In the data rows, the value 128 means zero.
Here are some points:
[131 156 122 100  47 146 168 122  51 114 139  55 112 103 131 146]
[160 150 141 123 137 175  57 123 113 125 121 112  91 117  65 146]
[117 114 112 122 148 117 153 162 171 120 118 133 133 106  97 115]
[136  70 115 142 166 143 148 146 118 152 144 119 124 124 150 149]
[140 143 108 148 180 134 141 174 170 149 115  55 152 130 102 106]
[124 161 130 143 111 149 175 164 171 176 116  55 141 117 108 103]
[138 158 136 111 148 183 126 121 116 136 134 114  68 152 165 161]
[ 58  88  87 112 106 137 163 174 138 129 134 128 101  81 116 153]
[159 170  87 110 130 141 160 164 108 108 136 144  68 117 168 172]
[ 58 121  80 112 125 142 173 115 158 103 119 120  84 114 151 129]
[150 151 100  57 171 125 126 139 143 119  96  98 144 159 151 138]
[140  70 255 183 109 125  70  72  79 159 166 173 196 172 134 138]
[ 58 166 105  84 149 170 163 162  51 129 150 141 109 126 158 145]
[132 136 174 145  47 134 154 142 154 153 143 138 137 143 120  71]
[136 143  97 104 170 121 113 122 155 120 100 118 169 151 180 163]
[155 130  95 111 147 130 142 113 142 118 118 122 124 127 126 102]
[161 136 141 100 138 136 128 101  97 102 132 115 140 158 163 170]
[151 126 111  57 169 140 135  66  51 143 115 103 122  61  65 134]
[161 155 165 180  47  58 151 172 129 173  73 175 125 130 145 127]
[141 109  92 102 133 143  57 129 151 110 127 134  91  61 140 119]
[132 112 102 128 138 133  57 140 147 138 155  55 133 144 145 166]
[142 114  85 101 136 143 142 135 157 131 136 145  97 100 159 120]
[ 58 113  87 106 161 135 123 111  51 115 118 118 110 142 131 116]
[122 136 177 163 106 154 139 139 137  62 133 154 132 144 123  82]
Here are 11 more points, each followed by its number:
[120 122 188 190  74  65 116 148 182  62 187 186 107 120 122 119] 0
[147 145  68 100 128 138  57 106 174 122 123 136  91 137 150 128] 1
[115 121 168 157  88  70 134 139 163 168  73 138 116 120 124  99] 2
[155 174 108 113  47 147 158 161 157 152 131 138 157 128  94 101] 3
[148 148 125 118 117 157 168 165 162 154 136 132 146  61 109  96] 4
[133 133  92 110 139 132 113 143 125 132 119 124 143 128 151  71] 5
[126 129 255 233 108 103  91  56 108  62  73 178 164  61 152  96] 6
[140 127 100 123 142 114 148 125 142  62  73 123  68 128 113 137] 7
[135 151 109 102 192 136 108 140 146 115 113  55 182 153 150 151] 8
[148 117  92 114 108  95 125 116 135 106 113 166 110 147 141 117] 9
[116 120 145 180  80 111 150 112  51 176  73 138 130 140 121  76] 10
Which of these numbered points is nearest to each point below, looking only along the 6 directions in which the first points spread most? Its number follows each.
[116 115 237 209  98 119  57  85  51 143 151 167  68 153 118 115] > 6
[146  70 223 185 143  58 109  68 108  62  73 184 191 180 126 138] > 6
[ 58 144 184 139  89 174 159 121 162 145 134  55 144 125 106 102] > 10
[143 144 133 117  47 164 124  90  97 126 123 129 130 162 164 141] > 10
[132 137 102 103 163 176 137 139 163 147 123  93 130 124 146 113] > 5
[139 160 247 209 123 150 144 108  51  62 173 161 207 209 177 122] > 10
Here are 11 other points, each followed by its number:
[151 123  90  57 145 119 105 130 132 125 120 137 161 171  65 139] 0
[139 139 217 160  54  91 151  66 130 148 167 128 150 156 138 126] 1
[ 58 121  97 113 138 119  87  66 147 121 100 120 127 124 147 143] 2
[133 102  80 114 116 143 133 137 127 116 124 114  68 138  65 167] 3
[139 141  64 132 130  58 160 169 144 127 137 148 120 116 111 135] 4
[ 94 109 182 183  52  87 145 163 139  62 162 149  68 118 148 138] 5
[121 135 255 186 116 120  57  71 105 172  73 177 177 147  65 135] 6
[165 164  90  92 160 138 144 135 126 131 119 151 144 146  65 162] 7
[178 143  78  92  47 170 192 153 119 129 144 127 100 103 151 180] 8
[110 105 173 176  89  99 149 128 177 166 190 167 116 132  65 104] 9
[129 143  64 204 149  88  64 137  51 148 161 164 165 130 126 123] 10
Which of these numbered points is nearest to each point below, looking only along the 6 directions in which the first points spread most? Its number follows each.
[138 110 100  57 137 128 161 144 161 103 153 136 119  93  65 126] > 3
[129 103  94 128 160 105  57 115 161 129 118  55 141 137 143 152] > 0
[157 151  81  97 149 134 192 174 159 104 132 155 133 118 114 124] > 4
[162 152  87  96 150 191 143 140 103 123 142 114 116 136 161 154] > 7
[163 155  95  57 174 167 153 138 107  62 116 105 140 149 165 153] > 7
[143 144 132  96 143 153 119  66 108 114 116 108 122 156 154 139] > 7
